In the data rows, zero lies at 4.5, halfway between 4 and 5.
Some points, one per row:
[3 7 3 5 6 3 2 5 5 3 2 8 7 5 2 5 6 7 5 9 3 3 9 2 7 8 6 5 6 4 9 0 0 6 9 7 5
 5 6 6 7 4 6 4 0 6 3 2 8 5 5 7]
[8 3 6 5 3 3 5 3 4 5 5 2 4 3 7 7 2 4 6 5 6 6 3 4 5 3 7 6 4 6 4 6 4 3 4 4 2
 6 4 5 2 4 4 4 6 5 7 7 2 5 3 1]
[2 5 0 4 3 5 7 8 5 7 5 3 4 8 3 3 0 7 6 0 5 3 4 6 5 1 0 7 3 4 3 7 9 3 0 0 7
 0 3 6 5 6 4 5 8 3 7 8 0 5 4 2]
[6 3 6 1 2 4 6 1 3 4 7 4 5 2 7 5 3 5 5 4 5 3 5 8 4 0 7 5 5 6 5 5 9 3 3 2 4
 2 2 5 0 6 2 3 9 3 4 8 1 7 2 1]
[3 3 1 5 5 5 6 8 6 4 6 4 4 4 3 4 2 6 5 0 5 2 4 6 5 5 2 5 3 5 3 8 8 5 1 4 7
 4 3 6 6 2 3 2 6 3 7 7 3 4 6 3]
[4 6 3 5 7 6 3 6 5 3 2 7 5 5 6 4 6 5 4 6 4 4 6 4 7 7 3 2 5 3 4 4 4 6 7 7 5
 7 6 4 8 3 7 5 2 5 5 4 6 4 7 7]
[3 3 6 5 6 4 4 2 4 6 7 3 2 4 6 4 3 2 5 5 4 5 3 2 6 5 4 5 4 4 5 6 3 3 5 3 4
 8 3 4 5 5 3 5 2 6 6 3 4 3 4 6]
[3 6 5 5 8 5 4 5 5 2 1 5 8 4 4 4 7 5 6 9 4 5 6 3 5 7 3 2 5 3 9 3 1 5 7 8 3
 6 6 3 7 3 7 3 2 6 4 1 8 3 5 8]
[4 4 2 4 4 5 5 4 3 7 5 5 1 6 3 4 2 5 5 0 4 4 4 5 5 4 3 5 5 4 2 6 4 6 1 0 5
 1 2 4 5 6 3 5 5 4 6 7 2 3 4 4]
[5 3 5 7 6 5 3 4 5 6 7 8 4 3 6 5 4 5 5 8 5 3 6 2 7 6 5 5 6 5 9 3 1 7 9 9 8
 7 5 4 4 4 7 5 1 6 5 1 5 3 7 6]
[4 5 7 4 5 5 4 1 3 4 7 4 6 2 6 4 6 2 4 7 3 4 4 3 6 7 4 3 3 4 5 2 1 5 6 4 3
 8 5 3 4 7 4 6 1 8 3 1 7 2 5 8]
[6 3 4 4 5 6 5 3 3 6 5 5 3 5 4 2 3 3 6 2 5 4 6 7 6 4 7 4 4 5 6 5 4 7 6 4 5
 3 5 4 4 5 5 4 4 4 4 6 4 3 6 6]
[5 3 7 4 8 5 3 4 3 5 5 8 6 5 7 1 6 3 6 7 5 2 7 6 7 5 5 2 5 6 8 1 3 5 5 3 4
 6 4 2 6 5 4 8 1 6 3 3 7 2 7 9]
[4 2 7 4 9 5 5 4 3 6 4 9 6 4 7 3 7 4 6 6 4 2 7 3 4 7 6 1 6 3 8 0 3 6 9 8 4
 6 7 3 4 5 4 6 0 7 3 4 7 2 7 7]
[7 5 6 3 2 4 4 0 4 5 6 1 2 2 7 4 3 3 5 6 6 5 2 5 4 3 5 7 4 3 2 6 3 3 4 1 2
 6 4 3 2 5 4 7 5 6 4 5 2 5 3 3]
[5 1 9 4 7 5 4 2 5 4 6 6 6 4 6 3 5 5 5 7 4 5 7 4 6 9 3 3 6 6 7 2 3 6 5 4 6
 7 4 2 3 4 5 8 1 6 2 2 6 4 7 7]
[6 4 6 3 2 4 6 3 3 4 6 3 3 3 3 3 3 5 4 2 4 4 4 6 2 3 5 6 5 5 0 6 6 4 3 2 3
 3 4 5 0 6 4 5 8 3 5 7 2 5 3 3]
[4 4 4 4 0 4 7 2 4 6 5 2 2 4 4 6 0 6 3 3 4 5 1 4 4 3 2 7 4 4 3 6 8 4 0 2 4
 3 1 7 3 6 4 5 6 4 7 7 1 7 4 2]
[4 3 7 5 6 5 4 2 3 5 7 5 4 5 4 3 5 4 4 7 3 3 6 3 7 7 3 5 5 5 5 1 2 5 6 3 4
 6 5 3 4 5 4 6 1 6 4 2 5 5 5 7]
[6 7 6 4 7 4 3 6 6 2 2 9 7 4 3 4 9 6 4 9 5 5 7 3 5 7 8 2 4 5 9 1 3 4 9 9 4
 3 9 5 4 5 5 1 2 4 3 3 9 4 5 6]
[3 4 5 4 8 5 5 4 2 5 5 9 7 5 5 2 7 4 5 6 4 2 6 5 4 5 5 2 5 5 7 0 2 6 5 6 4
 6 5 2 6 6 3 5 2 6 3 4 8 4 6 8]
[7 3 5 0 4 3 5 4 5 6 6 0 6 1 4 6 1 4 5 4 4 1 6 6 5 0 7 7 4 5 7 6 9 4 3 0 5
 1 3 8 4 3 3 3 9 2 5 5 1 5 1 2]
[5 5 5 8 2 4 3 4 6 4 3 6 6 3 4 7 8 5 3 6 4 8 5 4 2 8 6 3 4 5 5 3 2 4 9 9 4
 5 7 4 4 3 5 4 4 3 4 3 6 5 4 3]
[4 5 7 4 7 5 6 2 3 4 6 2 5 2 7 4 3 3 5 7 6 2 4 3 5 3 4 3 5 5 5 5 4 5 5 4 2
 8 5 3 6 3 4 5 4 7 5 4 3 3 5 5]
[6 2 7 6 5 4 4 3 4 5 6 7 5 4 2 3 6 5 4 6 5 8 4 3 4 6 6 2 6 6 5 2 2 4 7 6 6
 6 6 3 3 5 6 5 0 6 3 4 5 5 5 6]
[3 4 0 2 9 4 4 5 5 6 5 9 6 5 1 4 5 4 6 3 4 2 5 4 8 5 5 5 6 4 6 3 6 3 5 1 7
 4 5 5 7 8 3 9 0 7 3 1 8 4 6 9]
[3 3 0 4 3 4 7 9 6 2 5 2 5 6 4 5 1 6 3 0 8 5 3 6 6 2 1 5 2 5 6 9 9 5 0 2 7
 4 3 7 7 2 4 3 9 5 5 6 3 5 3 4]
[3 5 7 5 7 4 4 4 4 5 5 5 4 6 4 5 5 5 6 9 2 2 7 2 7 7 2 4 7 6 7 1 0 4 6 3 5
 5 3 3 5 4 5 5 0 6 2 0 6 6 3 8]
[4 3 8 5 6 5 4 0 2 3 6 4 6 2 5 4 8 3 2 7 4 6 4 2 5 7 4 2 4 4 4 2 0 4 7 3 4
 8 4 0 4 5 5 7 1 8 2 2 7 4 5 9]
[3 5 5 3 2 4 8 8 6 5 6 2 5 3 4 4 2 5 4 3 6 2 4 4 6 3 5 7 2 4 5 6 9 4 2 5 6
 5 4 7 5 1 4 1 8 5 6 5 3 6 4 1]
[4 7 5 6 4 4 3 7 6 2 0 7 5 4 6 6 7 4 3 6 4 7 3 3 2 9 4 2 5 4 7 4 5 5 4 9 5
 5 7 7 6 5 7 2 4 3 3 4 6 5 6 4]
[4 6 4 7 6 4 2 7 6 4 1 6 6 6 2 5 6 7 5 8 1 6 5 2 5 8 6 2 7 5 9 1 1 5 8 9 4
 3 6 5 5 4 6 4 1 4 3 5 8 4 5 5]
[5 5 0 3 0 5 6 9 6 6 5 4 2 6 3 5 1 6 5 0 7 5 4 7 5 2 3 6 3 6 1 9 9 4 0 1 6
 0 3 6 4 4 3 4 9 2 5 8 2 5 4 1]
[3 6 1 4 6 4 3 9 5 4 3 7 7 9 3 4 8 5 6 6 3 4 6 2 6 7 5 4 5 3 7 3 4 6 6 6 5
 6 4 5 7 5 6 4 0 5 4 0 7 5 7 8]
[5 6 6 5 4 4 4 2 3 3 6 2 3 3 6 5 5 2 5 6 3 4 4 2 4 5 4 6 4 4 2 5 1 4 6 4 4
 8 4 4 4 6 6 5 1 5 7 4 4 4 2 6]
[4 5 2 2 4 3 5 6 5 5 6 2 4 7 4 3 0 4 6 2 4 2 5 5 4 2 3 7 3 3 7 7 7 4 1 0 3
 0 2 6 6 4 4 2 7 5 6 7 1 3 4 2]
[4 4 2 3 3 3 5 6 4 6 6 2 3 5 2 5 3 6 3 0 4 3 4 6 5 2 5 5 2 5 2 8 8 4 1 2 5
 1 4 5 4 5 4 5 9 3 4 7 2 4 3 2]
[8 4 6 6 2 4 7 2 5 5 6 3 2 3 5 6 4 8 4 4 4 7 1 6 3 4 2 7 6 5 1 6 4 2 3 2 4
 3 2 2 2 5 5 5 6 2 5 6 2 5 4 0]
[7 4 1 3 1 4 5 8 4 6 4 4 4 6 5 5 1 6 5 0 6 5 4 8 5 1 2 6 4 5 3 9 9 4 0 0 7
 0 2 7 5 4 2 5 9 1 5 9 2 5 4 1]
[1 7 1 3 7 3 2 7 7 3 2 4 6 7 2 5 5 4 6 5 4 3 6 4 8 6 5 4 5 3 7 4 5 6 7 5 5
 7 8 4 8 5 4 6 2 6 5 2 6 3 5 7]
[3 8 0 5 2 5 4 9 7 2 2 3 5 6 4 5 7 8 3 2 7 7 2 6 3 4 4 6 5 5 2 8 6 3 5 9 4
 3 5 5 5 2 6 3 6 4 6 5 6 5 6 4]
[3 5 5 4 6 4 3 3 1 4 6 2 3 3 3 4 6 3 5 5 4 5 2 4 4 6 6 4 3 3 5 5 2 3 5 4 4
 7 3 2 5 5 2 5 1 7 4 3 7 2 6 7]
[5 3 5 3 8 4 5 4 5 3 3 9 8 5 5 2 8 6 5 8 4 3 8 4 4 8 7 2 6 4 9 0 3 5 6 5 5
 6 5 3 6 5 6 6 1 7 2 2 9 3 8 8]
[5 7 5 9 2 5 3 6 5 4 3 4 6 3 5 7 8 5 2 5 5 9 4 2 2 6 6 6 5 3 3 4 1 3 8 9 4
 6 7 5 4 5 6 4 4 5 5 4 6 5 3 4]
[6 6 6 6 3 3 2 7 6 2 1 4 5 3 5 6 7 3 4 8 4 9 4 3 3 8 7 5 2 5 6 4 4 5 6 9 5
 8 7 5 5 4 6 2 4 5 5 3 8 5 5 4]
[4 6 2 5 7 5 4 6 8 2 1 8 9 7 2 4 8 5 6 9 3 3 6 1 4 8 8 2 4 4 9 0 4 4 5 6 4
 3 6 5 5 4 4 3 1 5 3 2 9 5 5 8]
[4 5 0 4 3 5 6 8 6 4 5 4 4 6 4 3 1 3 4 1 8 5 3 8 6 4 3 5 3 5 5 9 8 6 2 3 7
 2 3 5 7 3 4 2 7 4 5 6 2 5 5 3]
[3 7 5 5 7 4 4 2 4 3 5 3 3 2 9 3 5 3 3 4 6 3 3 4 6 4 2 3 4 3 4 4 3 4 6 6 3
 9 5 2 5 5 6 7 5 8 5 5 5 3 5 7]
[1 4 2 5 8 6 6 4 4 6 6 9 4 6 5 3 5 4 7 2 5 2 5 4 6 7 6 3 5 2 6 2 2 5 7 4 8
 6 5 4 6 7 4 8 1 7 3 2 8 5 6 8]
[4 2 6 5 7 4 4 4 3 4 7 3 4 3 4 3 6 4 3 7 4 6 6 4 6 5 3 2 5 5 5 4 1 6 7 4 3
 7 4 3 5 4 4 7 1 6 3 2 4 2 5 8]
[2 2 3 2 9 5 4 4 3 5 6 7 5 5 4 4 3 3 7 6 4 1 6 3 6 7 5 4 7 6 7 3 4 5 5 3 6
 7 5 4 7 7 3 9 1 6 5 2 6 5 5 8]
[8 5 4 4 4 4 3 4 2 2 6 1 2 6 4 2 3 4 5 2 5 6 2 6 4 0 4 6 4 4 2 5 5 6 4 4 4
 3 6 2 4 4 5 5 6 3 4 7 2 5 5 5]
[3 3 4 2 8 5 4 5 4 6 5 7 4 5 5 3 2 3 6 6 4 1 4 4 7 6 2 5 5 5 6 2 4 4 4 2 5
 7 5 4 8 5 4 9 0 6 5 1 5 6 6 9]
[6 4 5 6 3 5 3 5 5 3 3 4 5 3 9 6 5 2 1 5 7 7 3 3 2 5 5 5 5 4 2 5 6 6 7 9 1
 9 6 4 4 3 6 4 6 4 5 6 4 5 5 2]
[7 3 8 2 6 5 4 3 3 5 7 6 3 3 6 4 5 3 5 6 5 5 4 4 3 2 5 6 6 5 3 5 3 4 6 3 4
 5 5 4 2 6 4 6 4 5 5 5 3 6 5 4]
[4 4 6 4 8 4 4 4 4 4 5 6 5 4 5 3 7 4 6 9 3 4 6 3 6 5 4 2 7 5 7 0 2 4 7 4 2
 7 3 2 5 5 4 7 0 8 3 0 6 5 5 7]
Then 10 other points, each followed by its number:
[7 5 5 4 5 5 2 2 7 3 1 9 6 4 4 4 9 6 4 7 5 6 8 5 5 6 7 3 6 5 7 2 3 5 9 8 5
 4 9 4 5 4 5 4 4 5 1 4 8 4 4 7] 0
[3 5 0 5 4 6 5 7 5 6 7 2 1 7 2 5 0 6 6 1 3 4 3 4 5 3 0 7 4 5 3 8 7 4 0 0 6
 0 0 5 6 4 2 7 5 5 6 6 2 5 4 2] 1
[5 5 2 4 2 3 5 8 6 5 4 2 3 8 4 6 2 6 3 0 5 6 3 6 3 2 3 6 3 6 1 8 9 5 0 2 6
 0 2 6 3 3 3 4 9 2 5 8 2 6 2 1] 2
[3 6 5 6 6 6 4 5 5 3 4 5 5 3 7 4 5 5 6 7 3 2 6 3 5 6 4 4 6 4 7 4 1 6 8 7 5
 6 9 4 6 3 6 4 1 6 4 3 6 4 7 8] 3
[7 3 4 6 1 5 7 2 3 7 5 1 2 4 4 6 1 7 3 3 4 7 2 6 3 5 3 7 4 6 1 7 5 4 4 2 4
 2 1 3 3 5 4 5 7 2 6 5 2 6 3 1] 4
[5 5 6 5 3 4 4 4 4 6 6 2 3 4 6 5 4 2 3 6 3 5 3 3 2 4 5 6 5 4 2 5 1 4 7 8 3
 8 6 4 4 4 4 5 3 4 5 3 3 6 4 6] 5
[4 4 5 5 4 4 6 3 4 5 7 1 3 3 6 5 1 3 6 3 2 3 3 4 3 3 3 5 3 3 3 7 4 5 2 1 3
 6 1 6 3 4 3 5 4 5 7 6 3 6 3 4] 6
[3 7 0 2 5 4 2 5 5 5 4 1 4 7 0 3 5 8 6 2 5 2 4 5 5 3 6 7 6 4 3 5 4 2 4 5 4
 2 4 5 5 3 3 2 3 3 5 5 5 4 3 5] 7
[3 3 1 5 3 4 7 7 6 5 6 3 4 5 5 5 0 3 5 2 5 2 4 6 3 3 5 4 1 5 6 6 9 4 0 3 6
 4 3 9 6 4 3 1 7 5 6 7 3 5 3 3] 8
[4 5 4 5 7 6 4 3 3 3 5 7 6 5 5 2 7 6 3 6 6 3 6 4 6 5 4 3 5 3 6 3 2 5 7 5 6
 5 6 2 5 5 5 6 3 6 3 3 7 2 6 7] 9
Which three of these numbered points are nearest to each point below, ignoring the 3 directions in which the first points spread most? Their numbers follow each, nearest first.
[2 5 1 4 7 5 3 7 6 4 4 4 5 8 4 5 3 4 5 3 7 2 3 3 7 4 4 6 5 3 5 5 5 4 7 5 4
 6 6 4 6 3 4 4 3 6 5 1 4 5 4 7] > 5 3 9
[6 3 6 5 3 4 6 5 4 5 6 2 5 2 7 7 1 2 3 5 5 5 4 2 2 4 4 3 3 5 4 6 8 4 2 7 3
 8 2 7 6 3 3 3 6 4 7 6 4 6 2 2] > 8 6 5
[5 5 4 7 6 7 5 3 2 3 3 5 4 5 5 4 7 5 2 3 6 6 4 4 2 6 4 4 5 2 1 5 1 5 5 7 5
 6 5 4 5 6 7 4 5 3 5 6 5 2 6 7] > 9 2 3
[1 5 2 4 7 5 2 6 7 5 2 8 5 6 2 6 5 5 7 6 5 4 5 4 8 7 6 5 7 3 7 3 4 6 8 7 5
 7 6 5 8 6 3 6 0 6 4 0 8 5 6 7] > 5 2 4
[5 5 4 4 2 3 4 7 4 5 6 4 3 5 4 7 1 8 3 0 5 4 3 7 3 2 2 5 4 6 3 8 9 4 0 4 5
 1 1 5 3 5 4 4 9 3 5 8 3 6 2 0] > 2 9 4
[6 4 4 2 0 5 8 7 5 6 6 3 3 5 5 6 2 6 3 0 6 6 3 8 5 2 5 5 3 7 2 5 9 3 0 3 5
 0 2 5 2 4 3 3 9 1 5 7 2 6 2 0] > 2 4 9
[4 7 5 7 3 6 4 5 4 4 4 4 3 4 3 7 6 5 1 6 3 9 3 2 2 7 3 6 4 3 0 3 1 5 5 8 5
 4 6 5 5 4 6 4 4 2 5 5 5 5 5 4] > 1 4 2
[2 6 3 4 8 5 2 5 4 4 2 8 7 7 4 4 8 5 7 6 4 3 7 3 7 7 4 3 6 3 8 3 2 6 7 6 6
 5 6 3 6 6 6 5 2 6 3 4 8 3 7 7] > 9 2 3
[4 6 3 5 2 5 5 6 6 3 4 6 5 4 6 6 6 5 2 1 8 6 4 4 3 2 7 3 4 3 1 6 7 4 6 9 5
 5 8 7 3 3 6 1 8 3 4 5 4 6 3 3] > 9 0 5
[5 4 6 4 2 5 6 2 4 4 8 1 4 3 6 3 3 4 3 5 5 4 4 5 3 2 5 6 3 4 3 6 7 4 3 6 3
 6 4 6 5 3 4 2 6 5 7 7 2 7 3 3] > 8 6 5
[5 3 9 5 4 4 5 1 3 6 3 3 5 3 4 4 5 5 5 9 1 7 5 3 5 6 4 3 6 5 5 3 2 4 4 1 1
 5 1 3 5 5 4 7 2 5 5 4 5 6 6 4] > 4 2 1
[5 6 3 5 0 5 7 7 7 2 3 7 4 4 7 5 5 6 2 0 7 6 2 9 4 4 5 3 4 4 0 8 9 5 1 8 5
 3 5 4 4 3 5 2 9 1 5 8 4 5 4 1] > 9 2 0
[4 2 6 3 7 6 5 2 4 4 6 6 4 4 6 4 3 4 7 7 4 2 5 2 8 7 3 3 6 6 6 2 2 6 7 5 4
 8 5 4 5 4 4 8 1 7 4 1 3 4 6 5] > 3 5 2
[4 6 4 7 7 7 3 4 5 3 2 7 7 4 4 4 7 4 5 7 4 4 7 3 5 6 4 2 5 4 7 2 3 5 8 6 4
 6 7 3 6 5 6 5 2 6 3 2 8 3 7 8] > 9 3 2
[3 8 1 4 5 2 2 6 8 2 2 2 4 6 2 3 6 8 6 4 3 5 5 3 5 5 6 6 5 3 3 7 3 5 7 6 4
 2 6 5 7 3 5 2 4 3 5 6 4 4 4 4] > 7 3 5
[4 3 0 3 5 3 6 8 5 5 6 2 5 6 4 2 0 3 5 2 6 2 4 7 7 0 4 5 3 4 6 8 9 3 0 0 5
 4 1 5 7 5 4 3 7 5 6 6 1 4 4 5] > 8 6 9
[5 4 3 3 2 5 6 8 6 6 4 4 3 5 5 6 3 7 5 0 7 6 3 9 5 4 2 6 4 5 0 8 9 5 0 5 6
 0 3 6 3 4 4 4 9 0 5 7 3 5 3 1] > 2 9 4
[5 2 7 4 5 3 1 3 5 6 4 8 4 3 4 4 9 5 4 4 5 6 6 5 3 4 8 2 6 6 4 3 4 6 8 9 5
 5 9 3 2 5 4 3 5 3 2 7 7 4 5 4] > 0 9 2
[4 4 5 6 7 6 4 3 3 3 5 7 5 3 7 3 7 4 5 7 5 3 5 4 5 6 5 2 5 4 5 3 1 7 7 6 5
 6 7 4 5 5 4 7 3 6 3 3 6 1 7 7] > 9 3 2
[5 3 4 5 2 6 5 2 2 6 4 4 1 5 5 7 0 5 5 3 3 5 1 3 2 7 5 5 4 3 2 3 3 3 4 4 6
 5 3 7 4 7 5 6 3 3 7 5 4 6 6 2] > 4 6 1
[4 5 6 5 4 6 4 3 3 5 7 2 3 4 6 6 2 1 5 6 4 4 3 3 3 4 4 5 5 4 5 4 1 4 5 4 3
 8 4 3 4 5 5 6 3 6 5 3 4 4 4 6] > 5 6 3
[4 4 0 5 3 4 7 5 4 4 6 2 1 6 2 5 0 8 6 1 5 7 3 5 4 4 0 7 4 6 1 8 6 3 0 2 4
 1 0 4 5 4 4 7 6 2 7 5 2 4 5 3] > 1 4 2
[4 7 4 4 8 5 3 6 6 3 0 9 7 8 3 1 8 6 5 9 2 4 7 3 6 8 5 1 5 4 8 0 3 5 6 6 3
 5 6 4 7 4 5 5 1 5 2 0 9 6 6 7] > 2 9 4
[6 4 4 5 3 4 5 1 3 5 6 0 1 3 6 5 2 3 5 6 4 5 2 3 4 4 5 7 4 4 2 5 3 4 3 4 2
 7 3 5 1 4 4 5 3 5 8 5 4 6 4 4] > 6 5 1
[5 3 7 7 4 6 5 2 2 3 5 3 3 3 4 5 4 5 1 6 2 6 3 3 4 7 3 5 4 3 3 3 0 3 6 4 4
 6 4 5 4 5 6 4 2 5 5 3 6 5 3 4] > 4 1 6
[4 6 6 7 1 4 7 2 3 6 6 0 3 3 5 5 0 5 5 4 2 5 2 2 2 3 3 7 4 4 2 6 4 3 2 3 4
 4 0 6 1 4 4 3 4 4 7 5 1 8 3 1] > 6 1 4
[4 6 1 2 7 5 2 9 7 4 3 7 6 7 1 5 5 4 9 6 5 2 5 3 6 7 5 6 6 4 8 1 6 4 7 5 5
 6 6 6 8 6 3 7 0 6 4 0 9 8 6 5] > 5 2 1
[8 4 9 1 5 3 5 0 4 5 7 5 6 2 7 4 3 5 6 6 5 3 6 7 5 1 8 4 4 6 5 3 5 4 5 1 3
 2 7 2 1 6 2 7 7 6 1 6 3 4 4 3] > 0 9 2
[5 4 4 4 5 6 4 3 3 5 4 3 3 5 4 5 3 2 6 4 4 2 6 4 3 3 6 4 5 3 3 4 1 5 5 5 4
 4 4 6 4 6 4 6 2 5 5 6 4 5 5 5] > 5 6 3
[5 5 1 4 4 4 6 7 6 5 5 3 4 7 2 2 4 5 5 0 7 4 7 6 6 1 4 7 3 4 3 7 7 4 3 2 5
 2 3 5 5 6 3 1 7 4 5 6 3 4 5 4] > 9 2 0
[8 6 7 4 4 4 3 6 5 2 2 7 6 4 6 7 8 3 4 5 5 7 6 5 4 5 9 3 5 5 4 4 4 5 9 9 5
 4 9 7 4 4 5 2 6 2 2 4 7 5 4 3] > 0 2 9
[6 4 5 4 2 5 6 2 1 6 5 2 2 4 5 6 2 5 5 3 2 5 3 3 1 4 4 6 5 4 1 4 3 4 4 3 4
 4 2 6 2 7 4 5 4 3 7 4 3 6 4 4] > 4 6 5
[6 2 4 6 0 5 7 6 6 5 7 4 3 3 6 7 0 5 3 3 6 6 2 6 3 5 4 6 3 6 3 6 9 4 0 5 5
 3 2 6 3 4 4 3 9 1 8 8 1 7 3 0] > 8 4 2
[3 8 0 5 6 6 4 7 7 6 2 7 4 6 4 5 4 6 6 3 4 2 5 5 7 6 4 3 6 4 6 5 4 5 6 3 7
 4 6 5 8 5 5 5 4 5 6 2 7 6 7 7] > 3 5 9
[4 7 6 6 4 4 3 6 5 7 3 5 6 4 3 7 8 4 3 6 4 6 3 3 2 5 5 5 7 5 2 4 2 5 6 7 3
 2 7 3 2 6 7 3 6 3 3 6 3 6 2 3] > 2 5 9
[6 4 2 3 3 4 6 9 6 7 3 3 3 6 3 4 0 7 4 0 6 5 3 6 6 2 1 6 3 5 1 8 9 3 0 2 7
 0 1 6 5 3 4 3 9 1 5 9 3 5 4 1] > 2 4 9
[6 4 7 5 4 6 4 6 6 4 3 7 5 4 7 4 4 5 5 8 6 5 7 1 5 6 6 3 6 5 7 4 4 6 8 8 6
 6 7 6 6 4 6 3 2 5 5 2 5 5 4 5] > 3 8 5
[4 3 3 2 4 5 5 4 3 6 6 3 2 5 1 4 2 5 5 0 4 3 4 6 4 3 4 6 2 5 3 5 7 4 1 1 5
 0 3 6 0 6 4 3 6 2 5 8 2 5 4 3] > 2 9 4
[7 5 8 6 2 3 2 4 7 3 3 7 6 3 6 5 9 4 1 5 5 9 6 6 1 4 7 3 5 3 3 4 3 6 7 9 1
 3 7 5 5 3 5 1 8 2 3 7 8 4 3 2] > 0 9 2
[4 3 6 8 0 5 5 3 4 5 6 5 2 4 5 9 5 5 2 4 5 7 3 2 1 6 4 5 6 5 0 4 3 5 7 9 5
 6 5 5 2 5 7 3 4 2 4 3 3 5 4 1] > 4 5 2
[6 4 6 5 2 4 6 1 3 4 6 2 3 4 5 6 0 4 5 3 3 5 3 3 3 4 4 6 4 4 2 5 3 4 3 3 4
 3 3 6 2 5 3 5 4 5 7 7 0 7 4 3] > 6 2 1
[6 3 9 2 3 2 6 0 3 4 7 3 5 0 6 5 3 4 5 5 5 3 5 9 4 0 7 5 2 5 6 5 7 3 3 2 4
 2 3 5 1 5 1 4 9 2 4 7 0 3 3 2] > 0 8 9
[6 4 4 4 1 3 8 6 4 5 5 2 3 5 6 6 3 7 4 1 5 5 3 9 4 2 3 4 4 5 3 8 9 4 0 2 6
 1 1 6 3 5 2 3 9 2 6 9 2 6 3 0] > 2 9 4
[5 4 4 3 6 6 3 6 6 3 3 7 5 6 3 3 5 6 5 6 3 3 7 2 5 7 6 3 6 5 8 3 4 6 8 9 6
 6 8 4 6 3 6 3 3 4 2 4 6 5 8 7] > 3 9 0
[5 4 4 3 3 4 5 5 5 5 6 2 6 4 3 5 2 5 4 4 4 1 4 5 4 1 6 6 4 5 5 6 9 4 1 3 4
 2 3 7 3 4 3 2 7 3 5 6 0 6 1 2] > 8 2 6
[5 2 7 6 6 7 5 4 5 3 6 7 4 4 6 5 5 4 6 6 3 4 5 2 7 8 3 3 6 5 9 3 1 7 8 6 7
 7 5 4 6 4 5 6 0 5 4 1 7 3 7 5] > 3 4 1
[5 5 1 4 4 4 6 9 5 8 4 2 5 6 3 5 0 6 5 0 6 4 5 7 6 2 2 6 3 6 3 9 9 4 0 0 5
 0 2 6 5 4 4 3 9 3 4 7 0 5 4 1] > 2 4 9
[6 5 6 6 3 4 4 7 6 4 0 6 5 4 6 6 6 5 3 7 4 8 4 1 2 7 5 2 4 4 5 4 4 4 6 9 4
 6 7 5 4 1 5 3 4 4 4 4 8 5 6 3] > 2 6 5
[4 3 9 5 6 5 5 1 3 4 8 6 6 3 3 4 6 4 4 7 3 4 5 4 6 6 3 3 6 7 6 2 1 5 5 3 5
 6 4 3 4 5 5 7 0 6 4 3 5 5 4 7] > 2 4 9
[5 6 5 8 3 4 5 4 4 4 2 2 4 4 3 7 5 3 2 6 3 7 4 1 2 7 3 4 5 2 3 5 1 3 7 9 5
 5 6 6 5 4 6 2 2 5 5 3 5 4 4 4] > 5 6 1
[6 4 9 7 5 5 5 1 3 5 5 3 5 3 5 5 6 4 3 8 2 7 2 2 5 8 4 3 5 3 4 2 1 4 5 4 2
 6 4 2 4 5 4 8 2 8 4 3 6 5 5 5] > 1 2 4
[3 5 3 4 5 4 2 6 7 4 1 7 7 5 4 5 6 5 6 7 5 2 7 2 5 6 4 5 5 3 7 5 3 5 6 6 4
 7 8 6 7 3 6 4 2 7 4 2 5 4 4 5] > 3 5 6
[4 4 8 6 2 5 6 5 5 5 7 3 4 5 4 7 6 7 2 5 4 7 4 4 0 4 6 7 5 3 3 5 5 4 4 7 5
 3 3 4 3 2 5 3 7 2 5 6 3 7 1 1] > 2 4 5
[3 4 5 4 7 5 4 5 5 4 4 6 5 4 7 3 5 3 6 7 4 4 6 3 7 6 3 3 6 5 7 4 2 6 7 6 5
 7 6 3 7 3 6 6 4 6 4 3 5 2 5 5] > 3 9 2
[6 5 7 6 2 3 5 1 4 4 6 2 4 3 5 6 3 3 5 6 4 7 2 4 1 4 5 6 4 5 2 6 4 4 3 6 3
 6 3 6 3 4 4 4 5 4 7 6 2 6 3 4] > 6 5 8
[5 6 5 5 7 5 3 7 7 2 0 7 9 8 4 3 9 5 4 9 3 5 6 3 7 8 5 2 4 3 9 0 4 4 5 6 4
 6 6 4 7 4 5 4 1 7 3 0 9 4 5 7] > 2 9 6
[6 7 3 8 3 4 4 5 3 2 2 2 5 6 4 5 7 6 3 5 5 8 3 2 3 7 2 5 5 3 1 4 3 3 7 9 3
 6 5 3 5 4 6 4 4 5 5 4 4 6 5 5] > 1 2 4
[6 4 2 0 1 5 6 6 4 7 7 2 5 3 1 5 3 3 5 0 6 3 5 9 6 0 7 7 3 4 3 6 9 4 2 0 5
 0 3 6 0 5 1 1 9 1 4 6 1 4 0 3] > 0 2 9
[4 4 5 7 2 5 6 3 4 3 4 5 3 4 6 7 3 3 2 4 4 7 3 2 1 7 4 3 6 3 2 5 2 4 4 8 5
 8 3 6 3 6 5 3 3 3 6 4 7 5 5 4] > 6 5 2
[3 4 3 5 4 3 6 5 5 5 6 3 2 5 4 4 2 5 6 3 4 3 4 4 4 2 3 5 4 4 4 6 4 4 4 0 4
 4 3 5 5 5 4 4 4 5 6 5 2 5 5 4] > 6 3 5
[6 4 5 4 6 6 3 5 7 3 4 9 6 2 3 5 6 6 5 7 3 5 6 2 6 7 8 2 7 5 8 2 4 5 9 8 7
 5 7 5 5 2 6 2 3 3 3 3 8 5 6 5] > 0 9 3
[4 2 2 1 3 3 7 6 6 5 5 1 7 4 5 5 0 4 5 1 7 5 4 9 7 0 5 6 2 4 7 9 9 4 0 0 5
 2 4 6 5 3 3 2 9 3 5 8 1 3 2 4] > 8 0 9
[5 5 5 6 4 5 4 4 4 3 3 4 4 5 5 6 5 4 2 6 4 7 3 2 3 6 6 4 4 3 4 4 1 4 6 9 5
 8 5 7 4 4 6 4 3 6 6 2 5 6 3 5] > 5 6 2
[6 5 5 7 4 4 3 6 6 3 2 5 4 4 5 6 5 4 5 7 3 7 4 2 4 8 6 3 5 3 7 3 2 4 7 8 4
 7 6 5 4 4 5 3 2 5 4 4 8 5 6 4] > 6 2 8
[5 2 8 4 5 5 5 2 3 5 6 4 5 3 5 4 6 3 5 9 2 6 6 2 6 7 3 4 5 6 7 1 0 4 6 2 3
 6 3 2 5 5 5 7 0 6 5 2 5 5 5 6] > 4 2 1
